50 stands for zero in the data rows.
Here are some numbered points:
tensor([51, 45, 44, 37, 84, 38, 42, 47, 54, 30, 52, 73, 32, 71, 42, 21, 44, 29, 42, 33, 36, 54, 35, 32, 66, 61, 51, 48, 43, 56, 58, 36]) 0
tensor([59, 68, 70, 99, 39, 45, 29, 99, 67, 99, 72, 24, 72, 17, 59, 94, 24, 99, 99, 89, 79,  0, 99, 99,  0, 56, 69, 94, 62,  0, 56, 95]) 1
tensor([25, 50, 60, 23,  0, 30, 21, 77, 38, 27, 31, 46, 95, 99, 42, 30, 70, 44, 30, 10, 62, 56, 52, 48, 54, 48, 38, 66, 62, 68, 67, 42]) 2
tensor([50, 59, 53, 46, 57, 45, 54, 39, 58, 42, 51, 44, 46, 45, 48, 47, 43, 49, 39, 48, 52, 57, 46, 50, 47, 51, 47, 47, 53, 50, 46, 48]) 3
tensor([48, 46, 43, 22, 40, 31, 43, 44, 40,  6, 30, 52, 56, 87, 44, 37, 64, 47, 16, 19, 52, 59, 41, 26, 84, 48, 41, 42, 44, 73, 61, 44]) 4
tensor([56, 55, 49, 38, 66, 54, 71, 48, 50, 28, 37, 55, 31, 62, 42, 42, 40, 23, 30, 73, 63, 76, 19, 39, 66, 47, 44, 45, 38, 63, 55, 50]) 5
tensor([44, 61, 49, 16, 64, 42, 69, 40, 34, 17, 33, 56, 46, 79, 54, 33, 51, 49, 20, 40, 44, 44, 43, 20, 52, 35, 58, 32, 49, 56, 64, 46]) 6
tensor([89, 50, 62, 41, 51, 54, 49, 77, 54, 49, 54, 62, 21, 44, 60, 35, 26, 41, 68, 67, 73, 49, 56, 35, 52, 50, 44, 72, 45, 75, 69, 52]) 7
tensor([99, 35, 40, 27, 71, 65, 58, 79, 32, 27, 58, 96,  8, 59, 85,  0, 39, 14, 80, 99, 88, 87, 40,  0, 99, 77, 18, 62, 26, 98, 32, 73]) 8
tensor([25, 56, 56, 49, 75, 50, 65, 20, 39, 34, 51, 52, 55, 71, 40, 47, 53, 49, 19, 26, 27, 44, 36, 51, 42, 33, 56, 23, 51, 39, 50, 37]) 9
tensor([49, 60, 57, 61, 53, 54, 59, 48, 60, 58, 62, 45, 35, 32, 45, 58, 42, 51, 62, 68, 56, 51, 47, 53, 49, 51, 55, 51, 48, 39, 50, 53]) 10
tensor([51, 50, 50, 53, 56, 51, 53, 49, 53, 54, 50, 39, 42, 41, 48, 49, 46, 47, 44, 69, 64, 60, 45, 46, 60, 59, 53, 50, 46, 45, 48, 50]) 11
tensor([38, 39, 52, 70, 33, 65, 44, 45, 57, 89, 63, 37, 69, 25, 42, 76, 55, 53, 62, 62, 54, 45, 55, 69, 31, 52, 50, 47, 58, 33, 33, 53]) 12
tensor([41, 38, 57, 31, 24, 45, 37, 50, 41, 43, 44, 51, 73, 76, 47, 50, 60, 56, 44, 24, 60, 51, 52, 46, 44, 51, 58, 60, 52, 58, 59, 48]) 13
tensor([51, 51, 52, 51, 42, 51, 44, 57, 57, 65, 58, 43, 55, 37, 47, 63, 45, 60, 57, 53, 51, 38, 57, 54, 40, 47, 55, 58, 54, 44, 49, 50]) 14
tensor([99, 45, 62, 30,  8, 46, 59, 69,  0, 26, 25, 99, 65, 99, 99,  0, 42, 34, 59, 61, 75, 27, 63, 17, 70, 22,  0, 52, 51, 92, 99, 77]) 15
tensor([46, 82, 60, 19, 79, 25, 64, 18, 34,  1, 13, 36, 64, 95, 30, 46, 53, 65,  0,  0, 32, 35, 57, 51, 39, 23, 74, 16, 64, 53, 90, 48]) 16
tensor([31, 47, 47, 46, 54, 56, 38, 51, 64, 63, 59, 61, 43, 38, 44, 50, 51, 43, 65, 40, 42, 45, 42, 55, 35, 50, 60, 70, 55, 38, 49, 47]) 17
tensor([36, 54, 49, 58, 76, 39, 59, 32, 65, 49, 54, 30, 44, 37, 33, 67, 51, 53, 33, 49, 40, 52, 41, 59, 53, 58, 71, 30, 45, 35, 44, 36]) 18
tensor([ 8, 33, 47, 68, 52, 54, 32, 41, 83, 85, 83, 57, 55, 29, 25, 51, 65, 61, 75, 23,  0, 29, 45, 64, 17, 52, 75, 61, 63, 27, 41, 33]) 19
tensor([57, 43, 55, 54, 15, 53, 42, 72, 40, 86, 47, 66, 67, 55, 73, 52, 60, 46, 73, 51, 68, 37, 71, 53, 32, 47, 33, 70, 58, 49, 50, 78]) 20
tensor([22, 50, 62, 28, 52, 64, 79, 28, 57,  5, 47, 21, 45, 70,  0, 63, 42, 41, 29, 53, 36, 77, 10, 21, 57, 58, 77, 30, 63, 53, 34, 15]) 21
New points follow, each followed by the numbers of its three nearest points above by angle, nearest first.
tensor([41, 47, 46, 45, 53, 47, 50, 50, 53, 39, 40, 41, 50, 49, 32, 52, 55, 49, 36, 43, 51, 58, 44, 47, 61, 53, 55, 46, 47, 54, 45, 41]) -> 21 4 18
tensor([10, 56, 50, 32, 99, 22, 58,  8, 97,  7, 52, 16, 35, 55,  0, 55, 49, 48,  0,  0,  0, 51, 40, 38, 61, 60, 99, 42, 59, 37, 45,  1]) -> 18 21 9
tensor([41, 55, 54, 41, 46, 35, 49, 36, 41, 29, 42, 22, 70, 66, 47, 52, 53, 69, 24, 22, 61, 43, 54, 52, 40, 29, 56, 27, 62, 51, 65, 34]) -> 16 9 13
tensor([38, 40, 52, 65, 43, 65, 51, 43, 55, 77, 63, 42, 63, 35, 44, 72, 54, 52, 57, 57, 51, 46, 54, 66, 39, 53, 56, 49, 55, 30, 39, 53]) -> 12 14 1
tensor([60, 56, 43, 37, 64, 42, 54, 43, 46, 24, 48, 62, 36, 64, 60, 38, 46, 38, 37, 53, 56, 59, 33, 30, 69, 51, 43, 36, 47, 60, 48, 51]) -> 5 0 6
tensor([77, 33, 45, 51, 41, 70, 44, 66, 40, 58, 59, 83, 42, 56, 66, 32, 51, 30, 75, 74, 63, 54, 38, 37, 58, 57, 35, 73, 51, 67, 37, 61]) -> 8 7 15
tensor([50, 46, 48, 49, 56, 52, 50, 49, 50, 49, 52, 56, 49, 52, 49, 47, 49, 45, 50, 49, 45, 52, 45, 48, 53, 51, 53, 50, 49, 50, 47, 48]) -> 0 5 8
tensor([14, 43, 54, 52, 63, 56, 71, 20, 61, 56, 58, 32, 71, 35, 23, 80, 55, 58, 20, 36, 37, 51, 38, 66, 39, 33, 71, 14, 49, 29, 28, 35]) -> 18 9 21
tensor([29, 52, 60, 56, 44, 51, 46, 46, 60, 69, 51, 26, 65, 36, 31, 69, 47, 63, 40, 49, 46, 43, 61, 70, 44, 49, 62, 42, 51, 31, 44, 42]) -> 12 14 18
tensor([91, 27, 47, 63, 34, 68, 52, 79, 34, 22, 40, 44, 30, 39, 86, 28, 53, 39, 73, 88, 58, 54, 45, 30, 95, 67, 17, 50, 40, 76, 44, 56]) -> 8 7 15
tensor([64, 62, 47, 45, 50, 46, 54, 56, 46, 41, 50, 49, 45, 49, 59, 45, 36, 53, 50, 60, 60, 55, 51, 55, 54, 53, 48, 52, 44, 58, 56, 57]) -> 7 8 15
tensor([47, 63, 73, 40, 81, 43, 60, 53, 52, 49, 56, 46, 41, 44, 51, 64, 32, 74, 47, 36, 36, 28, 59, 57, 34, 22, 66, 33, 57, 27, 62, 59]) -> 16 9 18
tensor([70, 40, 27, 38, 69, 43, 51, 55, 54, 30, 55, 82, 32, 38, 53, 13, 42, 36, 65, 63, 40, 77, 24, 21, 72, 69, 42, 70, 35, 72, 39, 43]) -> 8 0 5
tensor([52, 53, 49, 48, 61, 46, 45, 52, 57, 48, 45, 55, 44, 56, 47, 45, 48, 50, 48, 36, 44, 48, 52, 59, 41, 47, 49, 50, 48, 51, 54, 56]) -> 16 0 9
tensor([54, 49, 48, 58, 25, 51, 43, 59, 47, 54, 47, 41, 54, 45, 57, 55, 56, 52, 57, 60, 70, 46, 58, 56, 51, 52, 49, 55, 56, 53, 53, 51]) -> 20 1 14
tensor([35, 46, 48, 45, 51, 47, 52, 44, 45, 41, 46, 47, 50, 52, 35, 57, 53, 49, 43, 46, 44, 58, 45, 41, 57, 53, 55, 42, 50, 50, 41, 46]) -> 21 9 18
tensor([46, 56, 53, 46, 56, 47, 53, 41, 40, 39, 39, 47, 53, 60, 50, 49, 50, 56, 34, 38, 42, 53, 47, 52, 52, 41, 52, 36, 53, 50, 55, 48]) -> 16 9 6
tensor([54, 41, 56, 58, 33, 52, 52, 52, 36, 67, 44, 53, 67, 53, 58, 53, 52, 51, 56, 63, 70, 50, 52, 50, 47, 51, 31, 52, 51, 51, 44, 59]) -> 20 12 15
tensor([89, 59, 45, 42, 64, 39, 64, 57, 32, 17, 40, 63, 29, 65, 63, 20, 33, 37, 41, 72, 66, 64, 35, 25, 76, 54, 28, 46, 41, 70, 60, 61]) -> 8 5 15
tensor([74, 36, 35, 53, 54, 46, 43, 57, 48, 24, 49, 77, 32, 51, 66, 20, 37, 38, 64, 74, 56, 64, 36, 30, 84, 59, 39, 63, 36, 77, 45, 61]) -> 8 7 5
tensor([59, 54, 49, 48, 48, 39, 48, 53, 41, 34, 44, 46, 46, 54, 44, 49, 44, 55, 42, 46, 40, 54, 48, 55, 52, 47, 53, 49, 47, 51, 52, 47]) -> 16 4 6
tensor([41, 50, 49, 42, 43, 49, 41, 57, 41, 52, 41, 47, 62, 70, 47, 54, 57, 49, 45, 32, 53, 50, 52, 53, 33, 39, 57, 49, 55, 52, 53, 52]) -> 13 2 16
tensor([63, 46, 50, 55, 41, 58, 51, 59, 43, 59, 53, 59, 52, 45, 61, 48, 45, 50, 67, 59, 53, 50, 57, 52, 47, 49, 44, 62, 50, 51, 46, 50]) -> 20 7 1
tensor([31, 57, 60, 55, 31, 54, 45, 42, 49, 61, 43, 43, 63, 66, 39, 65, 56, 59, 46, 30, 54, 35, 61, 61, 32, 35, 53, 41, 68, 45, 62, 49]) -> 13 16 2
tensor([81, 99, 88, 53, 40, 49, 58, 56, 51, 48, 48, 38, 49, 30, 71, 82, 23, 96, 65, 47, 37, 45, 84, 62, 33, 26, 47, 75, 58, 42, 61, 71]) -> 1 14 10
tensor([57, 60, 54, 72, 24, 60, 49, 60, 68, 77, 44, 41, 55, 31, 70, 83, 31, 62, 73, 70, 66, 32, 70, 77, 19, 57, 47, 56, 50, 31, 59, 66]) -> 1 14 12
tensor([60, 51, 51, 43, 45, 51, 55, 49, 34, 43, 44, 60, 55, 66, 63, 42, 51, 48, 47, 52, 60, 56, 48, 40, 53, 44, 44, 59, 48, 60, 57, 57]) -> 15 8 4
tensor([81, 43, 35, 45, 53, 54, 54, 66, 52, 30, 56, 71, 26, 49, 63, 31, 42, 42, 71, 73, 63, 65, 36, 29, 82, 68, 41, 61, 37, 66, 44, 45]) -> 8 7 5
tensor([63, 48, 51, 44, 48, 51, 65, 43, 22, 34, 42, 59, 57, 68, 69, 28, 49, 40, 45, 53, 57, 54, 42, 38, 57, 41, 34, 45, 48, 63, 58, 55]) -> 15 6 8
tensor([43, 59, 60, 35, 59, 33, 43, 41, 36, 21, 35, 44, 50, 61, 52, 47, 50, 62, 27, 23, 38, 48, 54, 51, 45, 37, 52, 28, 50, 51, 59, 43]) -> 16 6 9
tensor([47, 58, 50, 45, 56, 42, 57, 40, 34, 33, 43, 50, 53, 67, 55, 42, 48, 56, 29, 20, 40, 47, 49, 50, 44, 37, 47, 37, 58, 49, 59, 51]) -> 16 9 6
tensor([48, 62, 60, 47, 58, 49, 51, 37, 47, 54, 46, 54, 59, 48, 53, 59, 34, 58, 37, 30, 45, 33, 52, 70, 24, 35, 52, 34, 58, 46, 68, 58]) -> 16 9 3
tensor([46, 58, 56, 43, 53, 40, 55, 40, 45, 36, 40, 48, 55, 62, 45, 53, 51, 54, 31, 36, 49, 48, 49, 48, 49, 41, 55, 42, 52, 48, 57, 48]) -> 16 6 9
tensor([40, 50, 54, 46, 55, 52, 46, 49, 46, 59, 49, 48, 61, 52, 53, 57, 55, 47, 45, 48, 53, 40, 51, 55, 41, 46, 45, 47, 54, 45, 46, 57]) -> 12 20 14
tensor([66, 45, 48, 49, 49, 51, 51, 58, 33, 43, 53, 69, 50, 60, 73, 27, 43, 43, 66, 51, 44, 50, 50, 38, 56, 45, 36, 62, 50, 56, 54, 52]) -> 15 8 7
tensor([48, 62, 47, 30, 93, 39, 74, 49, 51,  9, 34, 31, 22, 45, 38, 23, 41, 42, 27, 69, 45, 67, 45, 42, 82, 43, 54, 33, 27, 61, 56, 51]) -> 5 6 0
tensor([56, 50, 49, 50, 54, 53, 54, 54, 49, 38, 44, 54, 43, 55, 48, 47, 43, 44, 48, 57, 55, 56, 48, 45, 61, 51, 54, 48, 38, 58, 47, 47]) -> 5 8 0
tensor([75, 31, 40, 59, 38, 69, 49, 65, 41, 59, 58, 84, 48, 51, 79, 32, 48, 27, 83, 67, 60, 63, 38, 36, 56, 60, 35, 75, 46, 70, 47, 59]) -> 8 7 15
tensor([55, 38, 46, 61, 34, 67, 50, 62, 45, 78, 67, 58, 64, 47, 58, 52, 56, 48, 71, 60, 53, 45, 52, 54, 42, 46, 46, 58, 57, 43, 38, 61]) -> 20 12 1
tensor([65, 76, 47, 55, 39, 69, 41, 64, 56, 99, 58, 58, 57, 24, 55, 59, 40, 65, 99, 69, 68, 26, 95, 72, 25, 49, 54, 66, 48, 20, 68, 67]) -> 1 14 20
tensor([43, 37, 46, 63, 24, 53, 53, 52, 42, 72, 40, 34, 69, 53, 56, 52, 51, 55, 63, 61, 75, 44, 61, 51, 58, 49, 37, 54, 48, 48, 51, 56]) -> 20 12 1
tensor([56, 49, 39, 42, 53, 57, 52, 66, 54, 46, 45, 60, 32, 48, 71, 31, 56, 31, 42, 88, 81, 62, 44, 29, 71, 67, 38, 58, 31, 68, 52, 66]) -> 8 5 11
